Rotation paths and how fast each direction turns (deg/step):
Each turn is a multiple of 5 degrees from 10 to 175, or 0.
Each row of a path follows its step; steps can be skipped.

step 0: [-15 -10  28  -2 -13   1  -7  -3  19   3 -27   0  19   1  -8 -32  20  11
  -4  -5  31 -16   3 -15  -1  11  16]
step 1: [ 15  15  29   2 -14 -15   5  12  12  16  -3   5  -2   0 -17  13  -5  -8
  16 -33  -3  -7   0  30  11   4  31]
step 2: [ 13  16 -25   5   2 -19 -16  13 -23  24   7   7 -16   1   6  -9   5 -16
 -37 -17   0 -17  -3  18 -12  -6  -3]
step 3: [-33  19   1  -8   4   8 -24  -4  -2   3 -11  -7   2   0 -21 -47  -7   7
  -9   4   4 -19  17 -12   3  -7  -8]
step 4: [ 12   9  13 -20  18   2   5   4   2 -11 -15   1   2 -11 -10  -9 -16  20
  34 -18   1 -10  22  28  12  26  12]
step 5: [ 35  11  -6   7  16   3 -10   7  -1  15 -11   2   1   3  13  23  16  13
 -27 -10  29  -8  12  23 -17  11  -5]
step 6: [-14  11   5  10   0  17 -22 -11  10   9 -21   7   8   3 -12  -5   2   4
 -21 -16  13  -5   9  -9  -5 -53   8]
step 7: [ -1 -13  -6  -6   8   0  19  -8  -2   0  -7  15   1  -4   6 -30  -3   5
  23 -22 -15 -25   8  18  21 -18  31]
step 8: [ 24   4 -12   0  -2  -4  16   8  18  23  13 -12 -17   9   4 -11  17  17
 -19  17   6 -29  17  21   0  21   8]
step 9: [  3  26   7 -21 -10   3 -17   9  11   2  -2  -9  -5   5 -30  10 -14  12
 -27  14 -10   5  25   8 -10 -31   0]
step 10: [  4  -8  -1 -26  20   8   6   2 -36  -8  -1  25  18   1  10 -15 -20   5
   4 -11  -8   7  23  18  10 -25  -6]
Directions:
[ -9 -12   3   0   0   0  -9  -2  -6  -5   6  -1  -2  -2   7  -3   1   4
  -7 -11  -7  -1  10  -8   6  -3  -3] -> 100
[ 13   9  -4  -3  -3  -2  -4  -1   2  -3   5   1   6   4  -4   8   2  -5
  -4  -8  -5  -7  -2  -8  -2  -8 -12] -> 100
[ -4   4  -7  -1  -8  -5   0   4   2   5   3   2  -5  -4  -4  -3  -8 -10
  -5  10 -10  -6   8   4  10   5  -4] -> 60
[  2  -3   7  -2  -5  17  -5   0  -1   1   4   0 -11 -11 -13   3  -4   0
   5  -2   0  -3  -6   1   2  -4   0] -> 130
[ 1  6 -2 -4  4 -6 -4  2 -8 -4 12 -9  2  3 -7 -7 -8 14 -2  4 -1  4 -7  4
  1  2 -3] -> 60
[ 4  7 -4 10 -9  5  5 -5  0  2 10 -4 -7  0  9  5 -6  3 -1 -8  0  2  6  3
 -9  9  4] -> 110
[  0  -3  15   0  -8  -6   2   3  -5   1  -5  -1   4  -1  -2  16  -1   6
 -10   2  -1   0   2  10  -1   1  -2] -> 90

step 0: [  0  -3   5 -12 -12  -4 -10  -4 -13  -8  31 -19   8 -19   5  -8   5  -4
   2 -23 -16  36  16 -14 -17 -22  26]
step 1: [ 10 -16  20  31 -30  24  -3  -3  -6  -8 -18   7 -19   9   0 -21   9 -28
 -13 -10 -21   4   2   7 -14  -8 -11]
step 2: [ 19  -4  23  -9   9  -4 -11  11 -28  -9 -15  -5  -6  -8  -5  20  27  -1
  -9 -17  14  11   0 -13  36 -16 -15]
step 3: [ 26  25 -16 -26 -28   7 -23   6  13   8 -13 -23 -15   1   3   0  11  -2
   8 -13   3  -3   9  25  -1  21 -15]
step 4: [-11  13   2  -8  18  31  -5  20   0 -19 -18   4  26  -7  26  19  -5   3
 -11  17 -11  -2 -14   3  -1  17 -29]
step 5: [ -5  25 -11 -14  33   0 -21 -13  19 -17 -10  -8   3  16   5   2  10  -6
  13   2  -3   5  13 -20   4  14  40]
step 6: [ 19 -23   3   2  23  11 -15  -2  14   5 -21  11   0 -10 -20 -23 -27   4
   9  15 -14 -27 -13   9 -18   9   8]
step 7: [-25 -21 -13  -6  29  -9 -18  -9  -2  13  19   0   8  -9 -23 -10  -2   6
 -11   1  -1  32 -21  -1  28  -2  -1]
step 8: [ 24   4 -13   9 -20 -13  11  -3  26   3  15  21 -19  14   0 -22 -18 -19
  -4   1  16  24 -25   5   1  15  11]
step 9: [ 11  -2  10  -4  16   6  42  15  -3   6  12   1   9 -36  11  -4 -12 -18
  -6  13  11  15  -1  -2   4 -32 -10]
step 10: [ -5  14   7  -8 -17 -20 -16   2   2  15  16 -15  -1  21  16  -7  -2 -30
   4   3 -19  18  31   7   0 -32   9]
Directions:
[ 7 -9  4  0 11 -3  5  0 -9 -7  0 -6  6 -6 10  3 -6 14 -5 -3  1  6  0 -1
  2  0 -1] -> 155
[  5   1   6   4  -1  -6   4  -1  10   0  -8  -3  -3   3   0 -12   1   5
  -1  -2   2   3   3   5 -17   9  -6] -> 145
[  6  -3   4   9  -9  -3   4  -3  -2   5  11  -2   8   1   4 -11   4   0
  10   8   1   5  -2  -5   3  -9  -2] -> 35
[ -5   6  -9  -9  -7   3   3   1  -4  -3   1   0   2   1   1   0  -3   6
   6  -5  10   7 -17   3  -5   0  -5] -> 80
[  1   7  -3 -11   3  -8  12   8   5  -4   6  -1   2   2  12   2   5  -5
   2   5 -10  -6   0   4   0   1  -4] -> 65
[ -2   9   6  -1  -5  -4  -2  -3 -13   6 -11   2   0  -6  12  -3   0  -6
   0   2   7   1   5  10   5   2   0] -> 45

step 0: [-17   0   6  21 -24 -24  -8 -18  -9  -7  -5  -5  -3  19   3  -7   3 -18
   1 -11 -29  -8 -19  13  13  13 -27]
step 1: [  4  -6 -18   1   7   1 -25  -3  19  12   6  25  -1 -20 -25  -6   7   2
  12   0 -19   0 -24   4  19  13 -28]
step 2: [  3  16   3  25  -2 -16 -11 -21 -14  -3  -4  -3 -21  -1  17  -8  -8  -3
  24 -14   1 -22 -17  -2  26  17 -21]
step 3: [ 10  10   3   3   1 -12 -12  -8  -3  28   3  30  24 -24  -9   6  11  -7
   6  18  -3 -13 -28  13  18  14  -4]
step 4: [ -4  12  14  24  -5 -21 -21   3  -3   4 -22   1   4  15  10 -15  12 -32
   5 -11   0 -19  -3   3  14   4 -29]
step 5: [ -2  12 -11   4  -7  -5  -4   8  10  31  -7  24   3 -15 -16 -11  -1 -10
  25   5 -35   6 -13  22   9   7 -12]
step 6: [ -6   9  -3  22  -1 -23 -29  -4  13  -4  -7  13 -34  -7  12  -8 -12 -17
   4 -16   3 -27  -9  13   8   4 -11]
step 7: [  9  13 -11  21 -20 -16  -2  14   1  30  13  25  10 -27   1  10   9   3
  26  -2   1  -2 -19   2  22  -2  -1]
step 8: [ 23   7   2  30  -5 -18 -22  -7  -1  -2 -29  11  -5   7  19   7  15 -23
  -6 -14   3  -9  -9  28   7   4  -5]
step 9: [  9  12 -12   3  10 -14  -8  31  -3  22 -15  16   2 -20 -16  -8  14 -14
  30   5  -3  11   7  16  24  -4  -9]
step 10: [  1  11  19  27   3 -22  -7   8  -4  16 -24   4 -37  -6  19  -4 -14  -9
  -3  -5 -15  -9  -3  28  -2   5   2]
Directions:
[18  0  4  0  9  3  3 -6 -9 -4 -6 -4  5 -5  1  2  8  1  5  0 11  0 -2  1
  8  3  2] -> 65
[ 2 -3  8 11  2  5  4  4 11 -5  4  0 14  5  3  4  8 -1 -4 -7 -6  5 -1  3
  2 -3 -7] -> 95
[ -1   4   2   7  -5   1   7   8  -7   9   0  -7  -2   3   3  -5   0   6
  11  -5   1   4   3 -15   3  -2  -7] -> 145
